Each row is where one point has got to under a steady rotation. How many steps took it there?
The counts run from 0 to 295.
88 138 136 101 92 120 94 112 159 156 126 212 125 118 94 130 161 128 145 120 174 85 113 125 144 119 100 118 125 154 150 127 135 130 98 149 : 272
113 114 88 132 117 91 97 114 140 137 145 137 145 92 58 115 187 142 122 119 151 136 149 110 146 125 103 144 93 157 104 103 86 112 78 124 : 257
112 129 121 155 165 119 158 114 119 116 162 101 136 159 84 98 147 129 118 154 95 205 116 111 137 139 160 123 91 137 126 109 67 113 130 135 : 9
121 164 80 143 139 104 115 114 156 109 150 185 124 167 59 102 135 122 103 135 136 117 102 139 140 130 89 145 102 144 151 126 128 115 107 157 : 50
108 117 146 143 146 119 170 123 106 166 134 105 126 160 118 108 113 166 138 141 101 151 136 127 173 187 169 113 109 150 139 93 81 121 119 127 : 166
104 131 116 90 64 121 98 113 155 140 131 190 144 102 126 124 148 111 129 131 160 93 115 114 125 105 122 79 126 156 142 151 118 119 121 174 : 279
95 169 169 150 158 136 145 128 143 154 116 151 126 203 125 115 98 126 128 148 120 130 106 156 142 169 162 119 102 144 164 111 100 124 121 133 : 174
120 156 126 110 160 116 100 98 163 112 133 131 139 177 90 117 106 105 82 151 129 109 66 113 125 123 112 114 92 127 151 129 119 131 141 172 : 214
63 126 136 104 75 134 107 111 127 184 91 162 142 135 130 112 128 133 157 112 153 62 129 147 140 145 126 94 136 166 132 114 100 134 124 137 : 122
146 123 89 110 117 102 121 90 125 88 158 123 149 104 99 84 158 97 129 123 115 138 117 73 144 100 73 130 99 150 135 136 139 131 148 161 : 60
75 122 149 87 74 132 110 112 132 171 92 161 134 124 175 127 121 114 152 123 145 62 114 124 135 128 154 96 121 155 137 108 117 150 142 137 : 123
155 103 101 117 155 103 125 93 136 100 158 82 140 119 100 105 151 117 97 152 110 160 117 62 157 116 112 130 66 134 133 123 115 138 137 152 : 223
119 163 112 110 135 107 93 108 173 111 141 174 133 141 94 130 142 103 94 139 157 112 94 120 137 111 90 134 81 139 167 150 148 125 101 165 : 240
108 143 65 117 145 90 90 97 159 115 132 154 124 177 90 116 140 106 78 153 121 118 93 111 128 123 155 132 92 129 129 106 120 126 121 155 : 38
109 147 64 146 146 83 93 99 156 113 146 150 127 177 59 105 136 117 72 146 110 128 96 129 133 134 139 114 117 129 119 105 102 111 120 159 : 37
120 127 78 118 152 87 108 99 139 98 136 111 121 142 100 107 162 101 120 146 95 155 117 74 141 99 149 167 59 132 132 106 129 138 129 125 : 40
97 109 121 125 76 129 140 130 124 179 116 156 136 113 142 109 111 146 136 124 135 100 146 144 159 166 151 68 143 160 137 126 76 113 121 159 : 128
99 148 186 127 159 138 158 106 116 128 118 97 131 172 156 95 112 112 159 143 102 158 100 101 152 135 136 150 70 147 159 100 118 157 155 112 : 177
123 134 117 87 127 103 79 96 158 135 138 182 138 135 79 129 162 135 105 134 150 76 94 99 157 115 93 123 115 128 133 122 137 132 112 158 : 246
128 133 83 133 161 84 97 116 179 119 153 137 136 150 61 123 125 126 66 147 125 121 105 127 148 146 125 113 91 132 134 129 104 109 96 168 : 226
122 166 97 104 135 99 98 100 152 91 138 163 121 147 105 102 148 78 117 142 132 112 96 111 120 93 99 160 74 137 157 128 154 142 139 146 : 52
115 124 117 121 162 124 152 106 149 100 149 108 126 148 144 106 134 98 103 161 85 184 104 79 132 114 191 105 81 120 135 126 103 134 154 156 : 7
89 131 120 112 86 110 115 131 145 180 107 184 116 113 131 145 135 127 160 124 158 74 156 153 148 152 132 128 104 165 149 118 128 121 86 115 : 109
102 135 101 92 65 111 88 114 144 126 112 159 150 90 137 112 143 75 136 126 153 90 117 119 115 100 107 110 90 155 143 145 134 138 134 156 : 91
110 121 152 104 75 118 160 121 113 146 117 142 139 70 163 109 150 110 199 122 138 121 171 105 155 131 108 152 81 172 155 137 143 145 129 117 : 112
140 108 102 115 114 106 118 101 132 121 169 119 154 81 79 102 176 139 117 120 143 139 129 73 154 117 72 110 105 146 115 131 103 126 111 162 : 250
101 172 119 135 162 121 118 92 134 127 141 162 124 201 73 96 133 124 102 134 113 131 69 139 133 127 112 113 130 134 143 103 108 122 123 157 : 24
137 134 117 100 152 101 122 108 161 102 152 144 123 119 118 123 146 106 122 143 129 134 126 68 173 111 108 166 51 127 162 136 163 153 112 138 : 235
107 142 170 127 154 134 150 113 116 150 141 138 124 198 103 107 98 147 122 141 107 119 88 135 182 187 115 97 131 139 146 104 102 129 136 154 : 180
67 131 128 127 99 123 118 138 139 191 95 155 127 136 146 126 116 129 149 129 136 91 148 168 143 165 188 104 110 166 133 106 93 118 102 113 : 135
118 125 82 96 107 100 81 108 174 118 131 145 144 88 117 122 160 93 98 141 154 120 116 85 122 97 130 117 68 141 124 135 120 130 106 152 : 254
124 155 127 116 170 120 145 103 156 122 151 179 102 207 103 118 122 128 101 156 102 134 86 111 172 142 152 116 108 116 162 114 130 120 119 152 : 18
128 138 92 121 124 93 107 85 120 128 154 169 132 163 54 100 153 146 112 113 132 94 111 108 165 136 60 143 125 145 130 111 131 124 116 153 : 56
109 87 96 80 71 97 107 107 133 136 107 132 135 84 160 125 149 104 148 117 141 85 157 87 148 113 139 120 79 151 137 133 143 149 133 134 : 98
134 108 115 75 117 95 102 82 146 98 147 135 144 94 117 113 162 108 113 133 136 110 111 52 156 103 94 129 84 138 135 131 139 148 124 157 : 248
88 134 155 98 150 129 122 79 149 128 122 114 135 179 152 115 137 108 115 147 92 137 73 84 133 111 174 107 98 124 133 95 110 157 155 137 : 0
114 154 131 126 186 117 117 114 153 112 125 118 127 176 124 128 118 90 101 167 117 140 94 113 139 129 153 159 49 127 162 113 139 140 127 122 : 202
117 124 83 103 106 100 80 109 177 128 130 164 139 112 96 131 157 107 87 143 155 107 116 112 130 107 131 97 99 131 124 147 111 124 107 173 : 253
147 132 149 130 160 131 149 93 134 91 167 99 141 147 102 95 132 108 124 148 109 168 95 82 163 128 88 138 73 148 154 131 129 144 143 150 : 210
